meput: [121 154 122 171 120  86 121]
pubil: [127  66 120 137 153 150  95]
punuv: [126 122 127 128 126 130 128]
both punuv meput:  | [122]
both pubil punuv:  | [127]
both pubil meput:  | [120]

tivas: [128 127 158 172 112 132 124  68 141 120 140 118 106 148 119 128 107 110
 139  81 134 111]
tun: [129 128 123 127 204 126 126 131 218 125 110 142 119 135 132 124  93 127
 114 143 112 138]
ker: [128 128 145 129 128 136 132 134 128  91 124 111 133 136 118 116 105 105
 131  78 130 111]
pubil: [128 127 125 117 128 127 127 133 128 126 152 117 108 133 128 146 142 130
 148 137 120 132]
suze: [128 159 128 128 128 134 131 126 128 125 127 113 130 135 141 131 126 119
 133 127 140 151]
punuv: [128 126 128 101 137 133 130 115 138 124 127 108 128 138 132 116 124 118
 128 128 141 149]
depor: [128 126 128 101 137 133 130 135 138 124 127 108 128 138 115 128 138 127
 157 130  93 107]
lazet: [128 127 130  80 128 130 129 105 128 137 103 150 130 107 144 107  96 139
  88 124 119 158]
meput: [128 117 120 143 128 121 125 102 128 130 114 147 119 123 102 122 150 163
 120 152 159  98]
asked: [128 126 128 101 137 133 130 135 138 124 127 108 128 138 115 128 138 127
 157 130  93 107] | depor
asked: [129 128 123 127 204 126 126 131 218 125 110 142 119 135 132 124  93 127
 114 143 112 138] | tun

suze: [130  92  65  29 143 158  62  50  43]
tun: [155 130 143 143  50 127 146 148  49]
tivas: [143 126 126 158 145 132 136 146 144]
asked: [130  92  65  29 143 158  62  50  43] | suze
asked: [155 130 143 143  50 127 146 148  49] | tun
asked: [143 126 126 158 145 132 136 146 144] | tivas

Bibi: [167 115 131 109 146 211 152]
Besaf: [213  52 105 213 116 158 139]
pubil: [157 104 144 134 142 214 119]
lazet: [123  65  96 115 156 213 148]
ker: [166 121 145 115 151 230 146]
tun: [159 115 146 128 134 214 125]
meput: [118  66  82 123 131 151 138]
punuv: [123  65  96 120 134 158 135]
tivas: [157  86 104 146 139 208 144]
suze: [167 115 146 158 134 214 125]
both Bibi tivas:  | [146]
both lazet suze:  | [115]
both Bibi meput:  | [131]
both Besaf suze:  | [158]
both punuv Besaf:  | [158]
both meput Bibi:  | [131]

pubil: [109 136  96 120 110 167 170 226 108 164 116  78 127 151 110 104 134 132
 157  73 167  79 106]
tivas: [120 163 129 202 117 138 141  91 148 106 106 135 178 124 188 116 131 113
 183 107 104 148 135]
Bibi: [107 149  77 115 112 138 142 181  93  91 121  89 117 112 142  84 103 125
 130  60 116 127 137]
lazet: [ 80 183  79 198  53 164 179 197 115 136 106  49  98 140 117 111 100  96
 134 113 119 115 103]
punuv: [112 125  96 135 143 129 112 111 148 164  79 151 153 129 185 120 131 120
 140 109  80 182 124]
tun: [111 135 107 135 134 161 133  99 110 133 110 157 168 129 151 107 155 102
 158 100 108 116 133]
ker: [100 164  91 134  73 139 140 210  93 142 139  78 121 129 142 122 134  87
 123 134 121 127 101]
asked: [111 135 107 135 134 161 133  99 110 133 110 157 168 129 151 107 155 102
 158 100 108 116 133] | tun
asked: [100 164  91 134  73 139 140 210  93 142 139  78 121 129 142 122 134  87
 123 134 121 127 101] | ker

tadi: [ 85  77  53  50 139 132]
pubil: [131  85 140  75 130 102]
meput: [ 91 141  84  72 144 142]
lazet: [101  98 102 133 132  78]
depor: [140 101 133 135 141 143]
both meput depor:  | [141]
both tadi pubil:  | [85]
asked: [ 91 141  84  72 144 142] | meput
both tadi lazet:  | [132]
both pubil tadi:  | [85]
both depor pubil:  | [140]
both depor meput:  | [141]

tivas: [134 138  82 135 129]
tadi: [133 134 125 158 148]
depor: [ 73 150 179 141 155]
punuv: [ 72  34 179 143 144]
lazet: [ 72  73 179 141  89]
suze: [159 104 122  72 128]
tun: [ 71 134 125 158 143]
both tun tivas:  | [134]
both depor punuv:  | [179]
asked: [159 104 122  72 128] | suze

tivas: [132 127 126 131 125 124 133 126 126 128]
Besaf: [123 127 131 123 141 133 125 128  48 127]
tun: [128 127 126 126 126 128 131 128 134 127]
suze: [104 124 127 126 119 144 163 127 136 124]
tadi: [208 126 162 127 116 127 126 128 132 128]
asked: [128 127 126 126 126 128 131 128 134 127] | tun
asked: [104 124 127 126 119 144 163 127 136 124] | suze
asked: [132 127 126 131 125 124 133 126 126 128] | tivas
asked: [123 127 131 123 141 133 125 128  48 127] | Besaf

depor: [138 139 132 121 120 143 133 123 125 126 118 131 139 146 123 136 128 129
 134 133 123 125 108 130 129 130 122 132 117]
meput: [143 105 103  87 130 141  84 156 169  76 155 154 113 146 123 132 202  38
 110 127 100  34 111 144 105 106 105 147 101]
pubil: [124 116 123 125 128 139  87 113 129 129 124 121 141 132 127 126 132 123
 133 112 124 126 120 131 133 121 141 137 139]
tadi: [135 127 138 140 118 123 124 129 123 135 135 112 134 142 116 131 132 116
 143 114 134 128 120 123 121 132 195 163 202]
punuv: [144  91 133 132  80 134  89 110 140 120 155 112 158  99 140 127  63 179
  98 136  94 121 176 142 108 145 204 137 105]
Besaf: [138 139 132 121 120 143 133 123 125 126 118 131 139 146 123 136 128 129
 134 133 123 125 108 130 129 131 133 123 129]
suze: [181 129  40 156 138  72  66 165 106 114  97  70  76 131  89 134  73 115
 150 165 202  70 105 154 144 144 152 120 178]
ker: [135 127 138 140 118 123 124 129 123 135 135 112 134 142 116 131 132 116
 143 114 134 128 120 123 121 132 124 131 129]
tun: [125 133 112 132 109 128  88 129 111 126 138 127 128 125 123 130 125 129
 129 139 132 139 114 129 133 113 140 130 124]
asked: [138 139 132 121 120 143 133 123 125 126 118 131 139 146 123 136 128 129
 134 133 123 125 108 130 129 130 122 132 117] | depor
asked: [181 129  40 156 138  72  66 165 106 114  97  70  76 131  89 134  73 115
 150 165 202  70 105 154 144 144 152 120 178] | suze
asked: [135 127 138 140 118 123 124 129 123 135 135 112 134 142 116 131 132 116
 143 114 134 128 120 123 121 132 124 131 129] | ker

punuv: [119 138 142 136 126 137 127 124 105 133]
suze: [113 129 131 140  93 124 113 119  98 118]
tivas: [125 130 113 136 115 140 113 124 109 108]
depor: [ 92  51 112 125 118 130 122 127 121 127]
tun: [131 129 127 140  99 141 113 119  98 134]
ker: [104 112 133 138 103 126 119 119  94 131]
both depor tun:  | [127]
both depor suze:  | [118]
asked: [131 129 127 140  99 141 113 119  98 134] | tun
asked: [125 130 113 136 115 140 113 124 109 108] | tivas
both depor ker:  | [112]
asked: [119 138 142 136 126 137 127 124 105 133] | punuv

tivas: [161 127 109  85 145 142]
depor: [116 109 144 152 223 180]
lazet: [125 162 101 144 211 126]
Besaf: [ 83 146 146  99 157 152]
ker: [100  83 101 168 156 145]
tun: [214  90 146 217 115 145]
Bibi: [125 162 138 201 211  58]
suze: [127 109 144 144 145 180]
punuv: [125  92 138 201 211  58]
both depor Besaf:  | [152]
both depor lazet:  | [144]
both lazet suze:  | [144]
both suze ker:  | [145]
both ker lazet:  | [101]
both lazet ker:  | [101]

tun: [151 125 193 116  97 107 106 121 124 162 107 104  96  80 185  59 169 150
 108 116 117 144 140 125 117]
suze: [107 113 123  78 112 152 124  86 131  75 117 111 104 148 110 111 125 134
 146 141 150 134 124  92 142]
tadi: [127 154 154 134 160 129 133 126 115 141 143 119 124 138 159 119 123 107
 100 109 150  82 117 127 170]
Besaf: [136  83 159 128 143  82 165 134 134 155 107  75 151 119 102 104 170 113
 178  43 144 201 139 148 114]
meput: [173 149 128 128 186 157 153 159  95 143  99  92 139 114 151 154  86 109
 128 134  98 108  91 126  75]
punuv: [ 88 164 118 135 120 102 128 166 103 159 176 136 119  71 123 120 125  87
 106 158 114  89 179 100  97]
ker: [179 135 125 146 153 102 127  78  90 163 201 141 123 163 143 128 189 146
 130 146 139 118 135 145 173]
Bibi: [195 136 138 133 132 166 125 143 115 114 139 140 142 129 101 138 173 115
 102 123 110 164 122 128 141]
depor: [140 101 142 135 136 121 123 130 161 103 122 107 121  76 101  80 135  95
 113 133 133  89 144 144 150]
asked: [136  83 159 128 143  82 165 134 134 155 107  75 151 119 102 104 170 113
 178  43 144 201 139 148 114] | Besaf
asked: [107 113 123  78 112 152 124  86 131  75 117 111 104 148 110 111 125 134
 146 141 150 134 124  92 142] | suze
both tun ker:  | [125]
both ker tun:  | [125]

ker: [176 170  87 102 135 203]
pubil: [173 188  48  51  88 136]
Bibi: [180 177 148 101 171 174]
tun: [176 171 146 108  32 106]
meput: [182 175 175  26  59 135]
tadi: [188 185  43  47 121 190]
punuv: [179 179 144 112 162 175]
lazet: [173 174 144 101  31 109]
depor: [183 172  88 103 169 176]
Besaf: [171 177 144 108 148 170]
both depor ker:  | [176]
both pubil depor:  | [88]
both pubil lazet:  | [173]

ker: [159 154 108 127 129  77 149 127  76]
Besaf: [140 149 146 130 128  83 228 128 124]
tivas: [159 229 140 127  77 228 128 136 142]
asked: [140 149 146 130 128  83 228 128 124] | Besaf
both Besaf ker:  | [149]
asked: [159 229 140 127  77 228 128 136 142] | tivas
both ker Besaf:  | [149]
asked: [159 154 108 127 129  77 149 127  76] | ker

tivas: [177 170  75 114 135  72  33]
meput: [ 41 152 103 102  71  80 117]
depor: [120 142  35 198 129 156 123]
lazet: [115 150 115 183 123 153 146]
Bibi: [209 147 198 207 176 136  81]
punuv: [108 116 117 117 129 173 146]
suze: [148  71 157 122 177 149 167]
tadi: [135 111 124 128 119 136 131]
tun: [ 88 146 147 113  67 161  73]
Besaf: [141 121 129 135  93 139 175]
ker: [146 154  22 125 140 123  89]
pubil: [108 104 130 138 165 157 226]
both tadi Besaf:  | [135]
both Bibi depor:  | [198]
both tun Bibi:  | [147]

